One turning vector, and how many ticks it has turned
The counts run from 0 to 508.
[ 4.11  2.26  2.49  0.74 -0.77 -1.39  1.12  1.93  0.80  0.05  2.66  0.65
  0.63  0.29 -1.74  1.51  1.51  0.61 -1.14  0.72 -3.70 -0.14  0.30 -2.67
 -1.71  2.34 -2.93 -3.65 -1.72 -0.86 -1.31 -1.40  0.71 -5.04 -1.30] => 302
[ 1.25  3.90  1.44  1.54 -2.23  1.45  2.16  2.02  0.87 -1.79  2.90 -3.45
 -0.52  2.90  3.63  0.01 -0.18 -1.18 -0.55 -0.87 -1.01  1.10  2.83 -2.96
 -1.72  0.67  2.04 -1.09  0.60  0.19 -3.06 -2.81 -2.63 -1.87  0.68] => 481
[ 2.58 -0.92  3.03  1.64  0.52 -0.03 -1.50  3.87  1.09 -3.66  1.58 -0.99
  0.97  0.63 -0.84  1.20  0.72 -0.01  1.16 -2.19 -3.51  0.72 -1.66 -1.18
  1.09  2.88 -2.94 -1.01 -2.61 -0.90 -1.10 -4.10  1.73 -3.04  0.95] => 356
[ 0.11  4.45  1.26  2.41  0.42  2.97  1.20  1.15  0.75 -3.75  4.14 -1.48
 -0.83  1.54 -0.08  0.58 -0.49  0.90 -0.15 -0.89 -0.30  0.76  0.99 -0.72
  0.42  2.50 -0.55  1.98 -1.55  1.66 -2.61 -5.18 -3.08 -0.93  1.13] => 461
[ 1.91  2.11  2.50 -0.11 -1.34  0.44  2.81  4.51  1.50 -0.66  1.31 -0.72
  0.40  2.21  2.60  3.20  1.34 -1.73 -0.75 -0.72 -2.35  3.35 -0.13 -3.15
  0.82  2.54 -0.66 -2.57  0.05 -0.94 -1.33 -1.78  0.73 -3.94  0.04] => 282
[ 1.08  0.17  3.38 -0.69  1.59 -0.36  1.52  4.45  2.23 -1.27  2.63 -1.33
  1.90  0.96 -0.34  3.80  1.85  0.04  0.71 -0.36 -1.90  3.17  0.88 -0.55
  1.16  3.59 -1.59 -2.15 -1.76 -0.58 -1.14 -2.56  1.66 -3.28 -0.34] => 265
[ 3.72  5.46  2.20  1.88 -2.09  1.64 -0.92 -1.09 -0.68 -0.93  2.53 -1.14
  0.71 -0.71  1.12 -1.66 -1.82 -0.34 -0.52 -1.21 -1.29  0.90  2.01 -0.55
 -2.24 -0.19  0.69 -0.13  2.01  0.47 -2.47 -3.64 -3.32 -3.58  1.41] => 123
[ 1.57  3.15  2.37  1.82 -1.07  2.90 -1.18  1.84  0.52 -3.28  1.26  0.55
  0.23  1.31  1.29  0.98 -1.12 -1.43 -0.15 -2.24 -2.41  1.90 -3.16 -0.82
  3.47  2.30 -2.11  1.20  0.46 -0.73 -0.93 -4.60 -1.38 -3.46  0.77] => 359
[ 2.57  3.34  2.72  1.17  0.47 -0.52 -0.15 -0.40  0.72 -0.79  5.36 -2.60
  0.92 -0.14 -1.40 -0.21  0.47  1.83  0.45  0.11 -1.21 -1.17  4.51 -0.32
 -3.49  1.15 -0.39 -1.82 -1.71 -0.37 -2.52 -2.54 -2.13 -2.53 -1.54] => 502
[-0.02  4.42  3.79 -1.45  0.74  1.91  0.04  0.49  2.58 -0.55  3.44 -0.08
  2.54  0.18  0.64  2.71 -0.53 -0.95  0.46 -0.39 -0.83  3.52  0.74  1.81
  3.05  1.91 -1.07 -0.19  1.06 -0.71 -0.83 -3.03 -2.22 -4.00 -1.20] => 250
[-0.05  2.67  2.40  1.10 -0.40  2.66 -1.96  0.53  1.96 -4.00  2.91 -2.98
  1.43  1.87  2.05 -0.82 -1.86 -1.10  1.30 -2.43 -1.71  1.01  0.31  0.93
  1.98  0.68  0.16  0.99  0.90 -0.72 -1.83 -5.17 -2.99 -1.85  1.13] => 438
[ 1.45  5.89  1.70 -0.03 -1.30  1.43  3.19  1.04  1.47 -0.17  2.70 -0.51
  0.84  0.60  2.09  1.08 -0.43 -0.64 -1.33  0.74 -1.31  2.55  2.40 -1.62
 -0.74  1.18  1.68 -1.17  1.89  1.83 -2.54 -2.48 -2.81 -3.38  1.51] => 202
[ 1.09  0.50  2.83  0.75 -1.31  0.72 -2.69  0.86  2.31 -3.45  2.23 -4.19
  1.93  1.95  2.20 -1.70 -1.42 -1.67  1.92 -2.53 -3.33 -0.01  1.10  0.28
  0.15 -0.41  0.58 -1.75  0.89 -1.77 -1.47 -3.87 -1.69 -2.28  0.90] => 427
[ 2.32  2.17  1.62  0.11 -0.29 -0.67  3.34  3.65  1.76 -0.77  2.48 -2.44
  1.40  0.63  1.45  1.39  1.23  0.00 -0.48  0.36 -2.29  2.32  3.46 -2.58
 -2.49  1.87  1.65 -3.18 -0.18  1.48 -2.85 -2.30  0.11 -2.85  2.28] => 198
[ 3.70  5.25  1.52  2.40 -2.76  2.18  0.14 -0.01 -1.42 -1.37  2.02 -1.02
 -0.83  0.12  1.87 -1.13 -1.28 -0.38 -0.91 -1.47 -0.59  1.25  0.88 -1.90
 -2.14  0.61  0.77  0.57  1.24  0.84 -2.44 -3.71 -2.83 -3.31  1.71] => 111
[ 2.42  0.41  3.98  0.89 -1.81  0.99 -3.41  1.63  0.57 -2.58  1.84 -3.80
  1.07  1.64  2.55  0.00 -0.95 -1.79  1.88 -3.98 -1.09  2.04  0.28 -0.10
  0.38  0.44 -0.36 -0.56 -0.27 -3.15 -0.99 -3.38 -1.20 -3.34 -0.36] => 58
[ 1.53  3.58  1.70  0.00 -1.50  0.64  3.47  2.82  1.87 -0.75  2.06 -2.08
  1.14  1.04  3.04  1.31  0.49 -1.14 -0.75  0.04 -1.84  3.13  2.67 -2.39
 -1.23  1.40  2.26 -2.27  1.31  1.55 -2.79 -2.33 -1.15 -2.72  2.43] => 197
[ 2.80  3.51  1.14  2.12 -3.66  1.47  0.41  1.60  0.74 -2.33  1.02 -0.91
 -0.58  2.36  2.69 -1.35 -1.07 -1.81 -1.04 -1.19 -3.70  0.08 -1.08 -3.57
 -0.11  0.26 -0.31 -1.20  1.12 -0.23 -1.89 -3.23 -2.03 -3.46  1.57] => 390
[ 3.48  2.82  2.47  0.12 -2.83 -0.16  1.61  2.70  1.20  0.04  1.16 -0.45
  0.56  2.01  2.57  1.75  0.76 -1.94 -1.25 -0.37 -3.56  1.84  0.02 -3.38
 -0.20  1.16 -0.96 -3.62  1.12 -1.78 -1.24 -0.87  0.25 -5.07 -0.73] => 300
[ 3.81 -0.01  3.84  1.40 -1.95 -1.21 -2.81  0.99  0.95 -1.41  2.86 -3.54
  0.49  1.57  0.33 -0.47  0.09 -0.08  1.15 -2.44 -2.24 -0.19  1.19 -1.32
 -2.28  0.18 -1.57 -2.96 -1.99 -3.22 -0.99 -1.90 -0.57 -4.05 -1.70] => 41
[ 4.17  0.57  1.81  3.00 -0.71  0.07  0.19  3.34 -1.30 -2.90  2.06 -2.45
 -0.56  0.11  0.05  0.39  1.00  1.15  0.15 -1.96 -1.11  0.90  1.19 -2.83
 -3.20  2.46 -0.70 -0.47 -2.84  0.83 -2.34 -4.08  0.67 -2.35  2.00] => 96
[ 1.56 -0.87  2.89  1.19 -0.20 -0.28 -2.61  1.78  2.49 -3.71  2.80 -4.43
  2.13  1.39  0.29 -1.53 -0.65 -0.38  2.10 -2.20 -3.57 -0.76  1.65  0.28
 -0.84  0.41 -0.34 -2.14 -1.06 -1.21 -1.76 -4.23 -0.59 -2.09  0.93] => 428
[ 3.01 -0.61  2.75  2.35 -0.87  0.75 -0.74  4.07 -0.53 -3.40  1.42 -3.67
 -0.04  1.09  1.90  0.97  0.37 -0.65  1.21 -3.46 -0.53  2.57  0.25 -1.93
 -1.03  2.09 -0.07 -0.08 -1.80 -0.79 -1.93 -4.14  0.80 -2.24  1.84] => 83
[ 2.60  4.62  2.14  0.98  0.09  0.91  2.49  1.88  0.49 -0.54  2.98  2.16
 -0.25  0.49 -1.48  3.14  1.31  1.04 -1.50  0.74 -1.89  1.60 -0.63 -1.84
  0.89  3.42 -2.94 -0.94 -1.79  0.81 -1.45 -2.55 -0.56 -4.35 -1.01] => 285
[ 3.78  0.25  2.17  2.89 -0.17  0.27 -0.28  3.71 -1.20 -3.14  2.11 -2.70
 -0.68  0.23 -0.29  0.78  0.85  1.24  0.48 -2.57 -0.97  1.33  0.75 -2.28
 -2.49  2.83 -0.79 -0.08 -2.94  0.44 -2.39 -4.20  0.93 -2.04  2.01] => 90
[ 0.54  2.21  1.76  2.29  1.43  1.64 -0.01  1.87  0.96 -4.29  4.25 -2.27
 -0.13  0.84 -1.60  0.57  0.10  1.76  0.86 -1.04 -1.10 -0.13  1.22 -0.02
 -0.12  2.94 -1.15  1.27 -2.82  1.53 -2.37 -5.64 -1.81 -0.71  1.05] => 454
[ 4.45  1.81  2.27  1.53 -2.54 -0.17 -0.46  1.93 -0.30 -1.22  1.61 -3.49
  0.91  0.31  2.11 -1.51 -0.39 -0.89  0.08 -1.77 -2.37  0.98  2.61 -2.16
 -3.87  0.12  1.75 -2.26  0.79 -0.30 -2.47 -2.74 -0.69 -3.31  2.10] => 119
[ 3.45  0.01  3.99 -0.01 -1.34 -1.12 -2.09  1.87  1.67 -0.81  1.48 -1.37
  2.42  0.63  0.49  0.26  0.42 -1.36  0.65 -1.45 -4.35  0.42 -0.09 -0.85
 -0.02  0.62 -2.11 -4.12  0.05 -3.26 -0.35 -1.71  1.05 -5.09 -1.30] => 325
[ 2.91  2.36  2.28  0.71  0.58 -0.24  2.60  3.26  0.77 -0.73  2.64  0.75
  0.11  0.51 -1.57  3.33  2.10  1.05 -1.07  0.63 -2.33  1.48 -0.01 -2.41
 -0.27  3.86 -2.84 -2.13 -2.48  0.47 -1.62 -2.13  0.84 -4.03 -0.65] => 284
[ 0.08  4.60  3.92 -1.81  0.58  1.70 -0.22 -0.30  2.58 -0.37  3.40 -0.31
  2.69  0.05  0.56  2.09 -0.89 -0.99  0.51 -0.33 -1.27  2.94  1.36  1.92
  2.56  1.46 -0.62 -0.73  1.54 -0.83 -0.76 -2.91 -2.22 -4.14 -1.26] => 244
[ 3.89  1.32  2.99  0.64 -1.68 -0.38 -1.46  1.04  0.60 -1.29  2.17 -3.90
  2.17 -0.45  2.03 -1.92 -0.81 -1.09  0.99 -1.77 -2.40  1.13  3.32 -0.55
 -3.17 -0.44  1.94 -2.47  1.48 -0.79 -1.98 -2.75 -0.75 -3.27  1.92] => 131
[ 2.83  2.29  1.92  2.55 -1.19 -0.63  0.65  1.81  0.71 -1.47  3.69 -0.68
 -1.72  2.19 -1.48  1.37  1.09  1.77 -1.05 -0.78 -1.98 -0.53 -0.16 -3.75
 -1.63  2.54 -2.88 -1.35 -4.05 -0.45 -1.66 -2.06 -1.29 -3.56 -1.21] => 12
[ 3.94  0.37  1.29  2.53 -1.76 -0.43  0.38  3.17  0.52 -3.20  1.64 -1.46
 -0.45  1.74  0.07 -0.69  0.73  0.18 -0.49 -1.00 -4.35 -0.92 -0.50 -3.74
 -1.90  1.69 -1.46 -2.41 -1.80  0.27 -1.91 -3.38  0.73 -3.22  1.87] => 386
[ 3.31  0.13  2.24  1.76 -1.69 -1.01 -1.87  1.16  1.68 -2.79  2.40 -3.20
  1.15  1.22  0.12 -2.38 -0.15 -0.33  0.83 -1.31 -4.93 -2.06  1.42 -1.59
 -2.39 -0.18 -0.61 -3.37 -0.88 -1.03 -1.72 -3.07 -0.63 -3.07  1.01] => 410
[ 1.62  2.99  2.86  1.06 -0.88  2.64 -1.58  1.57  0.78 -3.28  1.39  0.41
  0.77  1.18  1.33  1.18 -1.36 -1.41  0.51 -2.54 -2.26  2.20 -2.80 -0.08
  3.74  1.85 -2.36  1.03  0.69 -1.29 -0.75 -4.50 -1.09 -3.51  0.41] => 353
[ 2.33  3.77  2.10  1.59  0.09 -0.24  0.73 -0.13  0.51 -0.85  5.14 -2.41
  0.22  0.20 -1.16 -0.28  0.41  1.87 -0.08  0.41 -1.41 -1.56  4.30 -1.11
 -3.61  1.21 -0.44 -1.93 -1.83  0.22 -2.85 -2.57 -2.22 -2.31 -1.14] => 496
[ 0.77  5.35  3.53 -1.71 -0.17  1.27  0.21 -0.84  2.82  0.30  3.51 -0.42
  2.77  0.11  0.90  1.25 -0.82 -0.85  0.19  0.31 -1.77  2.30  2.28  1.49
  0.99  0.46 -0.05 -1.65  2.46 -0.68 -1.08 -2.14 -2.94 -4.39 -1.06] => 232
